In the data rows, 128 means zero.
Each row of this table is followed by its label. One hidden rule gives the labels. It looks at one to three of the table's principal directions, none of them among the few with the most spread.
135,195,83,108,89,67,100,104,82,133,78,138,104,78,76,133,175,143,146,100,142,199,121,124,121,126,97,85,131,119,176,112,131,172,71,131,136,131,173,143,149,119,118,115,85,170,161,115,129,142,137,105,162,140,124,133,177,120 U
125,124,100,138,128,75,177,134,95,98,140,136,137,145,124,150,149,182,86,123,109,166,145,111,147,120,172,187,123,102,112,98,98,178,164,103,173,151,165,178,187,120,153,87,84,140,114,198,156,127,138,129,97,157,128,104,115,76 C
130,147,108,107,138,108,141,131,115,129,152,146,146,109,129,135,124,163,120,134,138,109,155,124,152,153,148,135,117,105,121,109,110,142,105,119,166,164,106,122,155,139,141,137,123,163,84,153,134,172,112,160,133,139,134,138,127,120 C
157,106,135,132,112,95,123,142,99,105,93,127,93,136,118,130,123,130,95,63,127,225,142,163,127,132,134,110,124,140,133,113,124,162,148,135,139,108,178,187,116,100,119,78,84,107,133,119,134,120,133,79,137,168,82,97,142,100 C
133,101,125,102,112,142,99,152,127,132,131,127,141,137,169,111,95,124,67,124,159,139,163,163,108,126,137,110,76,137,112,110,133,119,140,145,137,168,113,108,122,107,119,181,90,137,112,83,128,184,63,158,153,162,53,115,103,133 V
141,152,122,114,116,152,114,143,145,134,141,124,155,105,135,121,130,134,112,133,170,115,133,136,102,145,121,123,98,103,118,135,143,147,92,156,117,144,109,107,124,152,127,152,135,142,106,98,121,180,99,159,145,144,140,137,134,155 U
174,171,96,127,121,143,126,143,178,158,117,128,120,134,143,126,197,136,137,194,131,62,111,53,158,127,209,151,104,98,110,160,103,130,112,84,144,164,117,158,144,169,195,177,160,100,132,166,73,165,161,143,64,117,153,137,96,133 H
95,131,152,110,173,144,112,94,128,120,173,153,149,153,171,113,91,116,177,178,150,53,110,95,119,131,104,147,121,121,131,143,130,98,150,109,111,145,71,93,116,200,72,166,197,125,126,125,139,150,124,186,143,71,140,141,116,128 H
156,158,115,133,116,147,113,138,147,161,109,115,121,88,114,118,154,116,146,135,144,113,118,107,138,129,129,109,131,125,134,135,129,140,74,131,127,128,114,140,116,145,159,154,143,116,134,112,113,143,126,125,130,135,149,136,144,142 C
115,96,97,129,97,139,154,123,152,152,147,93,179,130,109,130,133,140,97,174,101,84,147,101,118,66,137,155,140,104,97,140,139,115,127,140,127,178,126,138,179,131,174,180,107,132,132,130,164,78,110,147,66,100,119,111,109,120 H
129,147,109,118,139,139,112,109,113,127,119,127,109,116,118,133,126,125,155,113,137,135,113,135,120,130,106,94,133,131,157,142,131,137,120,138,123,122,130,109,108,140,95,128,114,137,148,101,115,121,127,121,152,106,125,135,138,128 K
123,96,125,135,128,136,164,145,160,152,144,123,150,143,146,139,154,159,79,148,131,91,150,126,118,132,169,175,108,99,98,129,129,137,127,106,136,156,115,131,171,117,183,150,131,137,100,161,124,141,127,153,93,136,138,134,101,126 U
105,64,184,145,157,147,118,129,134,123,152,133,135,155,151,104,76,92,120,121,138,115,149,156,110,108,104,141,124,156,119,124,141,93,179,133,110,113,107,120,110,121,87,136,149,123,128,110,152,98,111,145,153,128,89,106,120,123 C
114,88,168,134,149,108,120,101,126,114,104,144,121,142,116,112,118,112,130,119,148,161,143,128,120,90,101,136,114,134,138,148,118,118,180,118,106,120,143,166,133,156,90,115,145,140,145,129,132,101,152,120,126,121,98,111,128,102 U
115,120,130,103,157,90,127,88,112,99,145,172,137,161,132,146,116,159,152,150,114,121,140,86,157,112,157,152,140,94,129,142,100,116,164,110,146,148,114,160,147,172,108,122,160,138,117,180,134,96,159,139,86,86,128,137,117,102 U
135,147,135,102,162,155,117,59,74,149,155,137,125,152,139,140,68,99,203,119,132,70,123,138,128,135,78,78,125,176,165,103,135,126,130,151,118,125,107,66,87,178,45,176,117,149,144,96,163,160,115,130,205,87,135,145,128,122 C
137,141,95,141,124,125,139,126,173,169,108,129,121,121,96,133,203,147,138,188,98,79,134,57,158,92,186,160,148,99,121,150,107,113,110,76,146,157,125,161,170,125,211,163,147,131,140,185,97,87,170,129,56,109,154,137,108,125 U
124,163,120,93,125,99,87,145,86,122,120,140,113,97,139,118,105,137,129,103,139,161,130,148,149,160,135,80,135,136,146,75,110,123,91,128,172,136,112,96,106,103,124,138,106,151,113,102,128,172,92,132,180,147,103,144,128,134 H
123,171,118,77,142,118,97,86,73,137,134,152,142,144,172,126,81,124,159,165,169,97,116,93,135,136,108,109,85,146,162,97,109,127,133,130,135,162,88,85,112,182,52,200,121,153,139,101,148,222,83,161,173,94,109,155,105,120 Q
150,139,105,116,125,129,112,145,141,115,134,146,108,144,116,153,146,167,96,107,105,140,161,154,139,145,199,113,128,103,102,122,118,131,127,137,164,138,143,122,122,85,164,113,89,138,111,145,88,108,135,112,112,158,128,134,103,142 U
136,130,134,115,147,126,144,114,125,88,149,145,142,161,153,155,120,153,140,133,123,127,107,105,140,139,157,152,130,92,114,144,111,139,151,137,131,125,124,149,122,177,123,108,158,105,110,163,129,129,152,131,101,112,154,133,117,120 C
159,122,139,141,106,101,144,150,122,132,108,114,105,154,135,130,142,131,94,112,115,146,129,136,150,140,179,129,118,140,113,105,113,132,142,110,154,128,163,158,137,86,161,119,91,108,130,149,118,144,139,99,109,161,106,114,107,115 V
153,175,116,116,117,166,105,142,163,170,114,107,133,38,78,115,141,93,175,121,139,86,124,132,131,140,102,73,151,133,145,131,132,107,36,152,135,113,109,100,127,134,168,159,159,164,116,95,115,139,134,122,169,135,164,130,165,175 Q
137,104,109,140,86,93,164,178,135,106,132,113,153,133,119,139,165,179,47,118,106,173,155,133,143,118,182,177,120,94,83,118,117,167,142,125,158,155,164,179,178,106,198,92,92,113,103,167,138,115,133,116,57,163,127,105,113,108 V
104,111,156,131,146,135,105,121,126,127,113,122,108,110,130,102,95,91,145,106,147,145,118,164,102,132,74,96,135,156,145,129,143,105,132,132,105,103,122,111,104,119,86,118,140,127,145,81,130,121,117,125,178,125,105,120,146,130 H
117,109,142,120,153,184,141,126,130,79,185,134,155,202,209,134,50,111,108,149,128,93,111,152,103,145,139,150,93,151,97,136,132,106,211,160,107,122,108,67,98,137,60,119,120,107,112,118,123,169,93,158,130,131,118,133,80,145 Q
96,91,147,129,143,104,144,136,95,80,142,144,127,164,163,132,94,127,95,100,129,177,135,168,115,144,109,141,100,149,133,121,129,125,197,129,123,114,146,110,124,97,72,81,103,142,115,134,137,142,111,136,152,141,81,117,122,110 Q
146,192,127,104,129,164,96,95,126,173,114,118,123,90,143,108,96,76,196,154,166,62,82,110,123,152,86,67,128,154,167,119,133,96,55,138,117,125,84,73,104,149,100,200,157,145,141,80,121,206,99,152,196,121,137,154,147,170 C
100,57,172,138,148,138,139,113,116,92,161,130,139,207,193,111,55,110,86,127,134,141,131,155,82,112,111,164,101,147,95,125,144,122,220,127,99,130,125,134,112,138,65,116,123,88,131,113,163,130,95,151,130,134,82,104,92,98 Q
84,106,129,138,146,137,148,109,116,122,141,116,151,121,118,128,118,123,156,149,115,101,116,117,134,95,71,148,141,145,142,138,128,116,154,126,110,131,118,109,141,162,104,136,145,129,150,126,161,95,133,137,131,85,141,116,135,112 H
146,104,169,133,133,155,103,130,183,156,112,120,107,151,157,108,119,94,103,131,170,101,128,154,87,142,155,103,99,122,109,161,151,94,127,134,97,120,113,121,105,105,122,156,140,120,131,89,76,141,121,138,127,135,99,143,107,157 H
92,131,126,132,162,121,129,65,80,123,106,129,112,124,125,110,104,81,211,144,123,145,81,79,118,83,31,126,147,175,184,135,121,134,167,101,91,103,132,142,109,201,49,122,157,112,187,114,172,110,145,115,164,67,133,117,147,78 Q
128,109,145,155,111,152,133,155,150,148,145,96,144,132,146,110,129,120,82,131,148,111,136,161,94,127,131,145,113,131,92,107,161,138,118,147,112,137,127,113,130,99,148,150,104,110,129,97,143,144,91,150,144,168,121,116,122,139 K
148,141,89,131,112,115,121,148,153,151,119,118,132,79,73,118,184,158,106,130,130,142,163,108,135,96,165,126,140,82,114,140,121,156,86,118,156,163,138,169,158,132,194,136,109,154,116,136,114,91,135,134,89,137,132,122,131,116 H
121,137,143,136,140,155,133,122,156,131,164,136,137,162,152,129,113,116,144,170,106,53,120,112,129,139,153,152,131,135,96,125,131,93,141,119,125,126,103,99,122,128,137,145,161,107,126,151,122,130,133,147,116,125,166,137,102,149 Q
167,132,150,148,113,163,153,128,142,138,151,110,142,160,120,149,118,112,132,119,111,93,129,143,121,141,140,137,128,147,104,120,149,136,129,170,109,99,147,117,111,121,130,121,117,108,126,132,143,127,140,99,123,143,171,126,125,153 C
107,124,152,135,144,95,132,126,118,99,135,144,134,150,158,116,131,123,123,146,151,143,116,111,121,127,126,163,100,124,121,128,124,134,174,113,115,127,134,142,134,155,95,110,146,122,134,145,134,150,135,152,131,126,120,122,123,104 H
104,110,115,146,127,127,140,126,140,107,124,126,131,148,148,114,135,123,103,158,120,147,114,103,101,93,124,174,119,122,110,140,126,132,173,103,113,136,143,159,151,132,132,116,131,102,149,145,136,114,124,144,104,142,115,103,114,103 V
155,151,124,160,99,149,153,135,116,139,118,95,137,112,94,138,136,99,156,122,89,132,115,126,151,114,95,132,150,181,124,91,136,144,115,163,116,95,166,135,117,119,150,117,104,94,154,128,173,123,138,78,149,163,172,102,156,134 U
116,82,150,128,144,125,125,134,120,115,143,141,141,144,157,113,96,139,109,133,135,138,148,122,144,115,123,153,122,124,112,123,118,125,155,111,135,154,99,161,121,156,122,141,153,98,109,130,153,133,106,152,117,132,96,112,119,102 U
135,127,111,147,119,160,151,165,188,147,138,109,149,120,133,138,175,147,109,174,103,75,122,96,148,122,190,172,145,95,88,135,121,111,103,119,141,141,112,134,154,109,226,152,152,105,112,168,109,109,140,140,74,142,167,131,109,152 U
103,119,145,113,160,131,127,104,121,97,148,157,126,182,194,139,102,134,129,144,144,116,101,125,106,151,138,145,106,114,127,139,128,116,168,118,112,125,106,102,111,143,84,127,152,120,122,140,113,158,121,162,139,114,119,149,104,128 V
136,148,102,146,92,141,171,141,137,150,146,98,157,104,98,147,149,142,105,121,115,103,129,137,107,135,125,150,134,121,115,112,144,163,85,150,132,121,145,113,170,104,170,119,101,149,120,143,151,128,122,121,120,150,183,127,139,145 C
172,202,110,116,125,173,97,111,158,176,137,113,142,84,103,122,138,114,172,154,169,65,121,104,103,141,128,96,127,103,120,130,151,148,41,173,114,136,98,107,103,177,133,184,142,136,130,82,122,164,112,145,157,123,190,153,142,166 C
123,132,131,111,116,89,127,126,85,115,116,138,125,147,168,129,111,137,117,128,134,154,106,114,143,140,136,136,119,134,144,93,109,134,135,107,149,138,129,141,140,123,119,138,122,118,131,143,148,175,112,133,139,139,97,125,122,110 C
121,120,119,130,115,112,102,141,135,143,67,132,92,107,123,108,167,107,129,137,127,160,115,100,148,102,121,106,119,144,166,152,106,98,130,79,130,129,133,148,126,103,152,149,140,130,155,129,88,119,136,117,118,124,78,124,127,123 U
105,118,158,94,147,127,94,140,123,67,159,158,146,155,198,110,65,126,97,122,173,154,121,155,95,158,130,124,90,105,111,137,128,109,166,146,122,134,97,100,101,145,66,116,154,133,91,102,114,181,86,181,153,140,85,135,110,142 Q
Here are more rows. What is the label of each one?
124,121,88,129,89,144,140,149,154,185,115,91,134,86,85,128,161,135,104,132,93,100,151,133,122,108,130,113,150,132,122,119,136,123,73,116,145,149,129,112,161,86,209,164,101,147,129,117,132,96,118,111,104,121,142,131,119,140 H
85,156,104,73,150,163,63,112,121,114,141,146,156,53,123,94,75,93,176,132,172,133,132,144,88,119,28,65,120,134,167,153,143,103,99,166,102,138,75,55,98,186,49,153,163,189,115,42,130,155,80,178,202,91,108,144,161,155 U
151,124,115,131,114,113,145,138,121,142,108,121,112,121,125,134,151,143,117,111,114,147,121,113,151,129,161,129,145,119,136,121,107,149,107,98,156,129,137,166,145,120,177,121,124,118,120,157,123,125,144,107,99,137,128,129,124,113 Q
38,129,91,99,125,123,109,96,77,80,113,132,144,64,105,116,83,120,161,100,122,213,86,140,76,94,0,100,173,131,197,143,138,127,115,139,98,104,120,92,133,143,60,85,147,167,149,81,172,84,96,137,180,91,117,125,181,126 V
116,98,153,133,125,120,118,145,146,121,136,144,145,162,153,132,141,151,88,152,131,121,151,125,136,114,170,173,111,112,97,113,125,113,157,127,130,145,120,137,143,114,154,151,136,115,127,150,129,120,126,142,103,147,116,124,106,134 V
110,88,139,144,129,132,149,144,115,120,140,121,139,122,113,144,122,134,131,101,99,147,140,153,150,128,95,130,153,144,137,130,143,123,133,149,117,108,127,119,110,106,127,102,129,119,115,127,154,81,127,109,127,112,128,126,153,129 C
130,148,81,146,122,163,129,100,166,216,97,92,131,59,49,116,186,131,165,174,132,71,143,83,125,77,82,119,152,119,141,156,144,143,52,115,106,165,108,142,147,163,177,196,131,136,164,96,133,91,130,126,109,88,176,138,148,124 U
118,79,154,156,126,169,140,138,149,130,152,102,141,161,139,121,103,113,99,125,117,116,143,169,91,116,104,151,126,149,88,123,167,126,158,155,92,121,133,119,108,114,120,127,115,83,138,95,158,104,108,124,133,141,128,105,119,131 C
115,149,120,103,153,148,105,83,101,151,116,133,121,140,156,116,102,80,208,180,129,81,90,71,146,108,81,98,121,177,180,140,117,90,147,106,105,134,92,87,87,184,64,193,156,124,164,100,132,159,121,137,151,52,113,152,113,121 H
118,164,110,132,113,119,128,143,100,113,116,128,133,97,112,136,161,127,155,123,110,152,105,111,156,120,102,131,134,153,154,109,111,149,122,130,133,103,146,111,126,144,138,107,131,132,148,142,137,131,146,104,143,129,166,129,144,129 Q
103,114,117,127,123,129,138,102,106,140,124,117,141,101,67,135,120,128,166,116,100,136,141,130,133,96,51,116,165,152,161,141,140,132,122,140,107,119,132,120,131,151,100,114,128,143,148,107,166,67,144,94,119,69,152,129,157,119 H
134,94,154,147,122,161,135,140,169,145,147,119,134,170,153,132,118,132,94,143,118,87,138,142,115,133,165,152,129,121,84,131,148,110,133,135,114,128,109,124,118,99,158,146,136,89,122,129,119,110,118,131,94,140,140,137,101,150 U
90,113,137,102,143,115,102,106,74,112,140,138,136,91,112,104,50,104,142,81,154,168,151,177,101,125,34,79,127,161,169,116,138,124,133,152,125,121,112,91,115,137,33,112,114,184,120,68,167,130,82,142,200,110,84,122,157,116 H
116,87,158,147,148,154,143,118,158,128,138,126,140,152,139,113,120,107,121,144,139,108,132,124,100,102,112,159,112,131,115,159,135,118,172,117,95,122,123,135,131,154,113,127,158,124,129,132,127,114,140,143,112,120,128,120,112,123 U
116,76,179,120,148,125,108,114,99,125,109,143,83,185,180,121,69,97,126,91,135,159,115,164,118,153,113,89,123,171,163,130,133,89,171,108,111,95,113,105,71,85,61,122,129,114,134,99,110,132,111,111,153,106,60,151,108,129 Q
108,175,89,103,123,119,124,126,103,119,146,138,153,74,123,127,124,146,127,119,162,139,127,141,107,151,92,106,114,104,152,123,134,153,78,145,139,145,111,79,146,132,106,126,114,197,98,113,129,180,87,176,176,141,133,149,156,142 U
83,88,102,107,141,98,121,130,100,73,99,158,92,130,143,132,120,168,79,71,122,251,129,163,93,129,114,124,137,98,155,140,111,147,160,88,143,124,146,150,136,88,116,59,109,148,112,138,107,104,118,127,136,150,68,124,125,99 V
134,48,182,180,146,172,115,106,175,164,95,98,89,127,92,93,119,68,135,90,140,141,143,175,77,77,71,109,150,159,124,169,172,116,147,136,65,90,147,176,103,124,111,120,142,88,176,71,130,35,152,92,142,131,101,89,155,116 U
95,73,146,117,138,99,125,137,98,77,151,148,140,156,158,122,78,147,77,93,140,201,150,156,97,124,114,146,115,109,119,128,133,144,180,135,128,131,125,148,120,126,79,85,120,128,103,119,155,111,93,146,125,128,79,117,120,98 C
146,112,149,143,121,121,146,126,108,156,154,122,124,167,128,152,125,145,115,108,112,93,164,172,139,158,146,138,126,154,106,75,157,144,123,147,136,134,143,116,129,91,132,145,83,109,132,130,165,136,124,109,154,146,134,118,132,124 Q
146,141,125,100,142,79,120,120,115,93,136,170,126,143,148,139,132,176,103,118,168,156,133,108,129,150,188,139,106,52,129,145,102,150,128,111,165,156,123,173,156,148,119,116,140,159,91,170,103,155,132,166,109,139,98,132,123,113 U
97,123,119,101,143,141,98,146,139,150,149,140,140,99,121,111,111,136,116,141,142,91,175,155,122,140,120,108,119,131,133,120,134,90,111,121,145,161,84,63,132,101,119,166,124,185,101,96,114,140,91,166,153,111,101,145,116,151 H
154,159,89,138,110,142,150,94,102,168,119,95,134,99,82,148,145,133,173,127,122,112,114,108,133,114,82,116,154,136,155,122,149,177,74,156,113,134,141,142,131,162,125,151,100,113,160,106,173,120,129,102,139,102,168,124,169,116 C
